In the rows, zero is written as 100.
The rows of Z fall into several groups, which share some directions, and each row is roughly a mix of its group's hidden directions, except one row that fits no group.
Z (92 x 10):
84,138,98,97,96,129,110,118,91,113
134,120,79,80,102,96,76,88,94,93
89,85,113,97,108,128,76,123,128,102
101,60,122,74,103,97,107,87,105,116
131,108,114,119,111,94,116,116,128,85
70,83,126,84,102,95,117,114,114,121
126,121,103,78,121,82,89,102,119,120
97,122,141,85,111,90,112,109,94,120
113,133,102,98,99,98,123,125,71,96
84,81,81,85,106,101,59,82,104,99
104,111,142,126,103,86,111,113,101,87
104,82,101,63,93,84,126,92,79,96
129,106,102,59,116,108,107,109,116,98
115,111,107,92,110,92,100,98,137,135
79,98,137,80,110,120,92,82,88,98
134,105,112,95,105,91,110,133,98,124
104,102,76,85,128,76,81,107,121,115
96,138,75,91,111,79,109,104,86,84
83,98,97,73,113,90,71,69,106,91
90,124,120,119,97,106,82,91,84,67
125,65,89,112,98,74,102,106,80,94
96,86,147,83,100,101,111,95,80,100
113,102,79,95,110,100,66,122,122,80
71,89,96,130,114,93,88,110,106,70
86,127,133,94,103,112,111,99,128,114
104,138,132,114,105,97,116,116,107,105
77,108,126,79,94,111,92,106,133,114
112,103,64,121,129,91,108,113,87,106
107,85,61,80,99,98,78,89,83,90
95,110,88,100,102,52,102,113,102,123
88,92,86,124,72,102,85,69,86,108
123,94,129,109,92,109,137,114,100,93
108,91,127,92,75,120,86,79,122,111
102,88,95,76,98,101,67,66,110,112
93,89,89,133,81,89,111,112,123,124
74,124,99,111,98,87,111,85,125,74
85,65,78,107,102,99,104,109,80,72
87,62,109,75,101,121,92,117,110,102
116,118,118,75,121,100,82,129,111,102
126,90,108,114,82,115,92,68,113,122
81,93,75,61,113,104,99,121,98,93
118,119,119,95,113,75,104,125,128,96
101,115,130,88,102,143,109,92,103,95
136,76,117,99,105,99,93,109,128,114
127,127,97,126,116,82,113,104,87,86
78,122,118,97,107,93,89,107,63,83
109,74,106,141,116,106,102,114,103,116
113,121,106,88,99,139,118,79,99,87
117,120,71,115,112,90,107,128,97,78
74,113,101,115,97,104,94,94,133,132
111,60,123,79,99,98,123,103,93,105
80,79,110,84,111,90,99,116,98,60
105,89,115,66,114,119,78,81,85,107
83,101,90,82,104,121,85,64,88,78
93,97,104,102,107,76,80,144,98,116
104,83,75,107,101,86,87,91,96,57
118,139,101,133,111,96,91,102,108,91
133,72,117,91,107,124,84,103,106,95
126,97,71,100,101,89,85,129,108,122
123,96,132,84,96,110,106,91,127,121
87,91,73,104,122,80,125,109,84,119
99,103,124,109,97,131,117,86,105,67
64,119,98,88,112,76,117,120,95,97
118,73,125,92,102,99,99,70,123,112
90,127,124,99,107,107,112,100,112,62
129,97,74,112,118,85,120,99,75,97
96,63,83,82,92,107,87,76,109,116
70,120,136,99,102,105,116,110,83,107
123,76,127,81,116,112,83,94,97,80
120,97,139,109,105,100,108,102,100,66
85,84,81,97,91,126,79,81,105,129
87,112,73,83,108,83,71,114,100,123
84,92,79,89,73,118,104,89,67,111
116,88,65,114,93,76,107,87,99,76
96,119,79,135,113,77,111,101,80,97
117,133,86,98,127,103,93,123,110,82
98,67,111,120,77,115,88,79,103,118
104,124,145,97,109,96,83,87,104,93
83,113,118,118,105,103,99,104,132,133
115,64,109,102,106,99,70,115,121,107
82,94,116,89,84,112,108,85,109,142
93,123,142,81,116,94,106,111,94,95
74,119,103,100,116,88,99,133,95,73
109,58,95,91,80,118,91,81,89,101
121,124,92,97,88,106,125,110,111,134
112,83,62,121,92,94,87,110,107,78
92,74,112,131,86,121,73,101,99,91
108,124,87,91,72,117,116,96,84,128
108,130,127,86,93,105,79,74,106,114
86,101,105,142,91,113,111,106,128,94
117,119,101,142,94,86,104,82,86,96
93,100,114,96,71,124,90,69,78,93

One row of each group comes first, with its name. Which group is each row after those in?
94,117,87,79,106,132,84,110,69,98 | H
106,116,82,118,116,88,121,137,106,97 | B
93,70,107,109,119,84,127,122,81,103 | K

100,78,115,95,84,111,128,105,65,88 | B
108,91,120,58,113,87,89,88,89,116 | B
99,79,58,108,88,113,81,99,90,115 | H
133,74,126,107,91,122,89,96,107,92 | K
97,76,68,116,83,104,105,74,84,89 | H
87,85,90,91,80,87,117,70,89,129 | K
81,118,136,74,86,98,99,104,116,88 | K
97,126,84,94,115,85,113,129,102,129 | B
140,100,100,84,107,85,127,93,84,93 | K
